Each path below is one point turned by a fixed rotation once a step. After each direction that follows a path, write how fast that rotation turns it, in deg/step (0 if it stays still).
Each turn is a multiple of 5 degrees from 10 to 175, or 0.
Path 1:
[-2.27  1.55 -3.58  0.76  1.71 -2.39  0.57 -0.33  0.37 -0.12 -2.76]
[-1.93  1.37 -2.74 -2.55  1.17 -1.95 -2.97 -1.86  1.28  0.53  0.30]
[ 0.81 -0.67 -1.26 -2.30 -1.51  0.63 -1.59 -3.53  2.90  1.40 -1.37]
[-0.23 -1.42 -0.45  0.48 -0.91  0.82  0.32 -4.02  1.13 -2.02 -3.75]
[ 0.66 -0.41 -1.59  1.68  3.28 -0.70 -0.08 -2.81  0.94 -3.62 -0.56]
[ 2.09  1.92 -4.50  0.86  1.51 -1.55 -0.18 -0.27  1.89 -0.16 -0.10]
[-1.81  1.77 -4.24 -0.18 -2.08 -1.54 -1.06 -0.51  1.01  0.75 -2.01]
[-3.64 -1.60 -1.88 -1.04 -0.27 -0.74 -2.46 -2.89  1.52  0.10 -0.65]
[ 1.00 -2.38 -0.46 -1.09  2.06  0.16 -0.43 -3.86  2.95  1.04 -1.42]
[ 2.05  1.11 -0.97  0.07  1.30 -0.08  1.03 -2.94  0.53 -1.63 -4.07]
[ 0.50  2.33 -3.22  0.22  0.88 -0.25 -1.55 -1.71  0.03 -4.29 -0.68]
[ 0.32 -0.03 -4.68  0.51 -1.02 -0.38 -1.35 -1.01  3.01 -0.77  1.47]
[-2.18 -1.12 -3.06  1.11 -1.50 -1.66  0.52 -1.54  2.36  1.80 -2.40]
[-2.84 -0.64 -0.67 -0.33  2.51 -2.25 -1.06 -3.24  0.54  0.42 -2.56]
[ 1.85  0.68 -1.09 -2.15  2.90  0.00 -2.27 -3.35  1.38  0.17 -1.24]
[ 2.43  1.41 -2.66 -0.96 -1.47  1.62 -0.40 -2.26  1.38 -1.81 -2.75]
[-1.73 -0.30 -3.31  1.30 -1.24  0.21 -0.15 -1.86  1.39 -4.19 -0.72]
[-1.06 -1.31 -3.37  1.65  1.58 -2.41  0.07 -1.69  2.99 -0.51  1.51]
[ 0.00  0.99 -2.41  0.38  0.99 -3.02  0.23 -2.06  1.71  2.95 -2.47]
[-1.59  1.67 -1.43 -1.24  0.51 -0.97 -3.08 -3.16 -0.69  0.25 -3.30]
[ 0.22 -0.94 -1.64 -1.88  0.73  2.17 -3.26 -3.05  1.71 -1.50 -0.60]
[ 1.43 -1.51 -2.67  0.10 -0.12  1.67  1.64 -1.85  3.34 -1.85 -2.04]
[-1.30  0.56 -2.54  1.23  1.07 -2.28  2.24 -1.66  1.14 -2.97 -1.80]
[-0.47  2.07 -3.16  0.08  1.49 -3.77 -1.61 -2.15  1.19 -0.69  1.37]
[ 0.67  0.73 -3.11 -0.17 -1.51 -0.99 -2.61 -2.66  1.87  2.81 -1.13]
[-1.95 -1.38 -1.48  0.12 -0.77  1.22 -2.21 -2.85  0.58  0.21 -3.91]
[-0.84 -2.13 -1.20 -0.51  3.45  1.28 -0.78 -2.66  2.08 -2.31 -1.45]
[ 2.59  1.02 -2.79 -1.27  2.31 -0.58  1.77 -1.25  2.85 -1.48 -1.18]
[-0.14  3.07 -3.35 -0.27 -1.63 -2.39  0.76 -1.89  0.73 -1.93 -1.40]
[-2.12  0.03 -2.57  0.67 -1.52 -2.11 -2.82 -2.87  1.22 -0.95  1.20]
Speeds:
[-1.51 -0.40 -0.94  0.12  0.98  0.36 -1.45  1.36 -0.35  2.38 -0.85] | 60
[ 1.16  2.15  0.16 -0.56  2.15 -1.56  0.34  0.21 -1.01  0.32 -0.45] | 80
[-1.64  0.41  0.00 -1.02 -1.14 -2.36  0.88 -0.09  0.83  1.06  1.24] | 65
[ 1.95 -0.74 -0.40 -0.50  0.95  0.32 -0.56  0.02  1.65  1.20  2.15] | 115
Path 2:
[-3.07  0.87 -2.30  0.36 -0.41 -1.21 -0.14  0.28  2.41 -4.61  2.10]
[ 1.44  0.93  0.82  5.23 -1.93 -1.36 -0.94  2.63  0.72 -0.43  2.11]
[ 0.22 -4.97  0.43  1.91  2.21 -1.98 -0.67  0.05 -0.81  1.28  3.05]
[ 0.68 -0.60 -1.04  0.73  1.09 -3.56 -2.83 -4.31 -1.07 -1.99 -1.68]
[ 2.76  1.08 -2.01  2.56 -0.55  0.84  2.40 -4.07  2.86 -0.15  0.53]
[-0.05 -2.49 -3.70  0.13 -1.55  3.42 -1.03  0.15  0.61 -2.10  3.44]
[ 2.22  1.87 -2.13  1.54  1.19 -0.19 -5.12  2.19  0.09  0.78  0.70]
[ 4.06 -2.37  1.21 -1.51  2.57 -2.32 -0.46  0.53  3.35  0.61  0.77]
[ 0.65 -3.51  0.41 -0.05 -1.11  0.76 -2.21 -1.68  2.20 -3.03 -3.68]
[ 0.60  0.96  1.22  1.56 -2.09  3.33 -2.34 -3.46  1.67  2.41  0.41]
[ 2.57 -0.52  0.63 -2.63  2.07  4.11 -0.67 -0.96 -2.02 -0.58  3.32]
[-0.69  2.27 -1.03 -1.06  4.58  1.55 -2.47  1.01  1.57 -2.15 -1.80]
[ 0.33  2.08  3.26 -0.81 -0.58 -0.57 -0.34  1.43  5.45 -1.37  1.33]
[-0.20 -3.45  4.28  2.16 -0.87  2.30 -0.85  1.76 -0.62 -2.22  0.14]
[-2.94 -0.01  2.76  1.42  2.60  0.38 -3.23 -2.72 -1.58  2.06  0.31]
[ 1.37  2.38  2.35 -1.48  2.01 -0.93  1.53 -3.63 -1.00 -2.61  1.85]
[-2.06  1.02 -1.07  2.69  2.17  2.46  2.68 -0.24  1.55 -4.14 -0.34]
[-3.33  1.85  0.22  1.99 -1.42 -0.52 -2.01  1.69  1.62 -1.06  4.54]
[ 2.51 -0.93  2.33  3.02  1.28 -2.37 -0.65  2.40 -2.73 -0.93  2.68]
[-1.43 -3.09 -0.07  1.99  4.11 -3.31 -0.17 -2.05  0.83 -0.09 -0.91]
[ 0.28  0.39 -0.41  1.06 -2.92 -2.37 -0.36 -4.97  1.19 -2.86  0.62]
[ 1.93 -0.44 -2.16  4.40 -0.81  3.31  1.58 -1.39 -0.61 -0.33  2.27]
[-0.88 -0.90 -4.25 -0.45  2.04  0.28 -3.13  0.57 -0.28  0.24  4.11]
[ 4.39  1.53 -1.34  0.25  1.11 -3.49 -2.47  1.47  1.34 -1.72 -0.14]
[ 1.86 -4.27  0.19  1.75  0.34 -0.12  0.80  0.14  4.79 -0.06 -1.07]
[-0.50 -3.11  0.00  0.16 -3.42  1.31 -4.22 -2.69  0.12 -0.62  0.01]
[ 3.98  1.56  0.33  0.91  1.40  2.76 -2.15 -2.86 -1.23  2.24  0.67]
[ 1.07 -0.77 -1.71 -3.69  4.31  2.27  0.35 -1.20  1.88 -1.73  1.32]
[ 0.05  2.46 -0.18 -0.31 -0.72  1.33 -2.89  1.60  3.38 -3.77 -1.75]
[ 1.32 -0.68  4.09  1.61 -0.75  2.19 -0.86  2.64  3.23  1.57  1.82]
Speeds:
[ 0.73 -0.42  0.66  1.35  1.26  0.53 -1.63 -1.08  1.23 -1.62  1.45] | 0
[ 0.13 -1.37  1.42  0.47 -0.19 -1.86 -0.92  2.29  0.91  0.24 -0.51] | 65
[-0.90 -2.73 -0.77 -0.10  1.37  1.27  1.04  0.64 -0.44 -0.79 -0.41] | 130
Path 3:
[ 2.28 -5.59 -1.78 -1.37  2.84  0.32  0.42  0.27  0.61 -1.66 -0.31]
[-1.39 -1.87 -2.88  0.06  4.44 -3.92 -0.19 -0.26 -1.78 -1.54 -0.17]
[-0.34 -3.36 -2.08  3.42  3.79  1.30  0.64  1.35 -0.48 -0.62 -2.09]
[-4.01 -0.41 -4.37  0.39  0.99 -1.00  1.84  0.05 -1.78 -0.34 -3.01]
[-0.40 -0.84 -2.93 -0.66  2.35  4.33  1.90 -0.67  0.87 -0.28 -3.81]
[-2.18  0.86 -4.93 -4.28  1.08  0.61 -0.15  0.08 -0.15 -2.04 -0.58]
[-0.54  0.07 -1.29 -2.25  5.48  3.01 -0.23  1.75  2.31 -0.90  0.03]
[-4.10 -1.35 -2.40 -2.28  1.78 -0.21  0.46  3.92 -0.22 -0.51  2.42]
[-2.23 -2.42  0.67 -1.04  4.34  1.85  3.68  1.19  0.30  2.18  0.63]
[-2.06 -4.07 -2.47 -2.44 -0.05  1.04  2.62 -0.23 -2.84  0.22  1.92]
[ 0.47 -1.49 -0.69 -1.33  4.82  1.61  1.88 -3.35 -2.32  0.45  0.70]
[-0.77 -1.62 -3.23  0.27  1.83  2.29 -0.97  0.05 -4.19 -2.44  2.19]
[-2.42  2.41 -0.46  1.66  4.80  2.01  0.98 -0.32 -2.98 -0.32 -0.36]
[-2.61  0.31 -1.81  0.49 -0.53  4.66  1.39  2.57 -3.11 -1.21 -0.43]
[-2.58  3.32  0.43 -3.16  1.70  2.61  3.05 -0.86 -1.90  0.43 -1.47]
[ 0.39 -0.29 -0.24 -4.35 -0.24  4.82  0.77  1.59 -1.44 -2.06  1.19]
[-1.12  2.16  1.55 -4.38  3.45 -0.05  0.92  0.52 -1.95 -1.49  2.54]
[ 0.14 -2.39  2.73 -0.57  1.97  2.66  0.70  3.58 -2.23 -1.88  2.92]
[-2.56 -0.34  2.60 -0.60  1.61 -1.76  3.48  0.76 -4.59 -0.20  1.39]
[ 1.34 -3.10  2.39  0.73  0.44  3.06  3.28  0.01 -3.89 -0.79 -0.63]
[ 0.05  0.80 -0.09 -1.64  0.15 -0.86  1.91 -2.42 -5.83 -2.37 -0.72]
[ 2.88  0.47  1.53  0.71  2.27  3.37 -0.41 -0.05 -3.10 -3.79 -1.65]
[-1.57  2.98  0.03 -0.45  0.37 -0.93 -0.37  2.48 -4.02 -4.13 -1.25]
[-0.01  1.68  3.40  0.39  1.24  2.77  2.08  3.42 -0.16 -2.00 -3.32]
[-1.69  0.85  1.02 -3.66 -2.20 -0.71  2.59  2.75 -1.91 -2.64 -1.82]
[ 2.54 -0.72  3.57 -3.75  1.77  0.75  2.83  0.84  0.53 -1.82 -2.19]
[ 1.16 -2.28  0.78 -3.41 -0.15 -2.74  0.18  2.11 -2.11 -4.23  0.75]
[ 1.86 -1.64  3.24  0.37  4.55 -2.36  1.01  1.30 -0.94 -2.36 -0.92]
[-0.48 -3.50  0.22  1.65 -0.57 -2.45  1.25  2.96 -3.37 -2.92 -1.45]
[ 0.43 -1.03  1.05  1.20  2.21 -1.68  3.33 -1.05 -1.83 -0.81 -4.94]
Speeds:
[ 1.48  0.53 -0.50 -0.64  1.49 -0.36 -2.24 -0.36  0.07 -1.60  1.30] | 70
[-0.68 -0.92 -1.57 -0.39 -2.46 -0.33 -0.70  1.11 -1.03 -1.07  0.94] | 170
[ 1.47 -0.06  1.51  0.24 -1.00 -1.82  0.07  0.66  0.18 -1.48 -1.84] | 10
Path 4:
[-0.12 -0.99 -1.33  2.38 -5.55 -1.05  2.75 -0.37  2.42 -0.14 -1.19]
[ 2.60 -1.13 -1.74  3.73  1.31 -1.12 -1.39 -0.13  1.09  1.69 -4.18]
[ 0.41 -0.77 -1.38  1.64 -5.66 -2.11  2.75  0.94  1.58 -0.42 -1.41]
[ 2.05 -1.13 -1.70  4.04  1.02 -0.43 -0.83 -1.44  2.02  1.52 -4.06]
[ 1.20 -1.09 -1.27  1.68 -5.32 -2.83  2.21  1.91  0.48 -0.20 -1.43]
[ 1.24 -0.68 -1.81  3.96  0.63 -0.20 -0.34 -2.35  3.22  0.80 -3.90]
[ 2.04 -1.64 -0.94  2.35 -4.78 -2.64  1.34  2.65 -0.37  0.89 -1.40]
[ 0.61 -0.17 -2.12  3.25 -0.16 -0.64  0.27 -2.79  3.68 -0.46 -4.07]
[ 2.38 -2.13 -0.70  3.08 -4.13 -1.56  0.64  2.61 -0.64  2.07 -1.38]
[ 0.43  0.20 -2.38  2.57 -0.42 -2.03  1.24 -2.46  3.34 -1.46 -3.96]
[ 2.28 -2.26 -0.23  3.39 -3.80 -0.36  0.26  2.22  0.04  2.99 -1.76]
[ 0.85  0.03 -2.73  2.57 -0.52 -3.30  1.42 -1.89  2.44 -2.13 -3.57]
[ 1.68 -2.34  0.09  3.10 -3.77  0.78  0.00  1.50  1.58  3.46 -1.91]
[ 1.42  0.01 -2.89  3.07 -0.40 -3.93  1.36 -1.16  1.03 -2.32 -3.02]
[ 1.22 -1.69  0.10  2.27 -4.03  1.11  0.34  0.90  2.96  3.47 -2.54]
[ 1.83 -0.51 -2.93  4.15 -0.40 -3.56  1.09 -0.83 -0.35 -1.87 -2.52]
[ 0.73 -1.14 -0.25  1.12 -3.90  0.40  0.72  0.98  3.93  2.66 -3.12]
[ 2.08 -1.25 -2.43  5.13 -0.30 -2.47  0.62 -1.15 -1.03 -0.91 -2.19]
[ 0.73 -0.71 -0.41  0.25 -4.07 -0.98  0.75  1.41  4.32  1.72 -3.63]
[ 1.84 -1.66 -2.16  5.84 -0.61 -0.89  0.46 -1.94 -0.55 -0.35 -1.42]
[ 1.38 -0.47 -0.69 -0.08 -3.30 -2.31  0.57  2.15  3.37  1.21 -4.03]
[ 1.15 -1.49 -1.94  6.07 -1.57  0.00  0.76 -2.57  0.42  0.14 -1.14]
[ 1.93 -0.73 -1.09  0.39 -2.45 -3.21  0.16  2.93  2.17  1.11 -4.06]
[ 0.36 -1.15 -1.84  5.19 -2.55  0.50  1.60 -2.98  1.54 -0.10 -1.06]
[ 2.67 -1.26 -1.10  0.94 -1.43 -3.11 -0.57  3.12  1.28  1.64 -4.16]
[-0.05 -0.88 -1.80  4.06 -3.56 -0.22  2.27 -2.86  2.14 -0.86 -0.91]
[ 3.04 -1.47 -0.94  2.13 -0.69 -2.23 -0.99  2.39  0.98  2.32 -4.39]
[-0.25 -0.67 -2.04  3.19 -4.18 -1.19  2.73 -1.90  2.21 -1.54 -1.10]
[ 2.85 -1.60 -0.92  2.99 -0.07 -1.06 -1.57  1.37  1.52  3.04 -4.18]
[ 0.25 -0.53 -2.00  2.80 -4.50 -2.36  3.07 -0.87  1.10 -1.71 -1.12]
Speeds:
[-0.50 -0.44  0.16  0.75 -2.48  0.42  1.35 -0.05 -1.15 -0.36  2.06] | 175
[ 1.17 -0.24 -0.37  0.19  0.58 -1.99 -0.27  1.77 -2.36 -0.42  0.13] | 160
[ 1.05 -0.92 -0.65  1.94 -0.09  0.27  0.57  1.71  2.03 -1.13 -0.17] | 0
Path 5:
[ 3.97  0.36 -0.72  1.00  0.21  0.99  3.60 -1.86 -2.52  2.65 -1.93]
[ 2.12 -0.39  0.39 -1.08  2.28 -4.05  2.02  1.11 -3.49  1.32  2.01]
[ 1.03  0.26 -2.41  3.11 -0.10 -1.85  3.76 -0.01 -1.21  2.92 -2.18]
[ 1.86 -1.97  1.58  3.09  3.16 -1.64  1.74  1.07 -2.37  1.38  2.54]
[-0.88  2.02 -3.64  3.11  2.94 -2.30  1.49  1.19 -0.61  1.71 -0.74]
[-0.61  0.26  1.80  5.43  0.65 -0.28 -0.37 -0.34 -2.69  2.11  2.36]
[ 1.27  3.58 -1.95  2.48  4.91  0.42 -0.79  0.07 -1.06  0.46  0.16]
[-0.87  3.41 -0.04  2.87 -1.33 -1.65 -1.34 -1.26 -3.83  1.64  2.00]
[ 4.25  3.23  0.24  2.22  2.12  1.32 -0.80 -1.52 -1.74  0.86 -1.43]
[ 2.16  2.86 -1.36 -0.44 -0.52 -3.47 -1.17 -0.55 -4.02 -0.24  2.39]
[ 4.07  1.70 -0.33  2.36 -1.31 -1.80  0.03 -1.79 -1.48  1.74 -3.19]
[ 4.76 -0.88 -0.63  0.97  0.77 -3.03 -0.01 -0.18 -2.41 -0.77  2.85]
[ 1.85  0.50 -2.45  2.23 -0.08 -4.82  0.10 -0.11  0.25  1.89 -2.86]
[ 2.99 -3.14 -0.25  4.49 -0.05 -1.43 -0.28 -0.70 -0.66  0.43  2.41]
[ 0.92  0.40 -2.61  2.39  3.62 -3.84 -1.90  0.54  1.55  1.10 -0.46]
[-0.66 -0.80 -1.62  5.26 -1.23 -1.24 -1.78 -2.05 -0.57  1.72  2.61]
[ 1.82  0.93 -0.11  2.50  4.55 -0.20 -3.79 -1.42  0.94  1.25  0.15]
[-0.77  2.08 -3.42  1.23 -0.93 -1.50 -3.24 -2.69 -1.15  1.19  3.05]
[ 2.56  1.27  1.22  1.44  0.75  0.21 -3.59 -3.70 -0.41  2.92 -1.31]
[ 2.97  0.82 -3.01 -1.87  0.50 -1.06 -2.25 -2.85 -1.63  0.19  3.33]
[ 2.03  0.49  0.07 -0.65 -1.69 -3.15 -1.79 -3.21 -0.24  3.78 -2.32]
[ 5.09 -2.76 -1.78 -0.50 -0.01 -0.46  0.16 -2.76 -0.78  1.12  2.09]
[ 1.07 -1.38 -1.22 -1.34  1.05 -5.29 -0.78 -0.87  0.94  3.25 -0.93]
[ 1.70 -3.78 -2.19  2.66 -0.94 -0.15  1.19 -2.72  0.31  2.90  1.28]
[ 0.26 -2.45 -0.28 -0.25  4.71 -2.58 -1.17 -0.54  1.43  2.95  1.13]
[-2.33 -1.13 -3.71  2.22  0.06 -0.38  0.30 -2.47  0.25  3.79  1.51]
[-0.11 -1.18  2.24  1.28  3.87  0.79 -2.03 -2.29  0.13  4.09  1.16]
[-1.40  1.72 -4.26 -0.75  2.21  0.56 -0.43 -2.42 -0.85  2.67  2.44]
[-0.58  1.12  2.34 -0.12  0.25  0.26 -1.34 -3.55 -2.11  4.96 -0.02]
[ 2.69  0.97 -2.41 -2.27  2.63  1.86  0.91 -2.94 -1.97  1.84  1.78]
Speeds:
[-1.09  2.33  0.29 -0.02  0.41  1.80 -1.75 -0.99 -0.59  0.05  0.59] | 35
[ 1.23  1.26  0.00  2.16 -0.54 -1.00 -0.93  1.08 -0.36 -1.89 -0.31] | 10
[-0.30  1.25  1.31 -0.27 -0.48 -0.22  1.55 -0.68  2.48 -1.19  0.87] | 0
[ 0.19  0.84  0.93 -0.26  1.48 -0.54 -0.56  0.31  1.19  0.94 -2.83] | 175
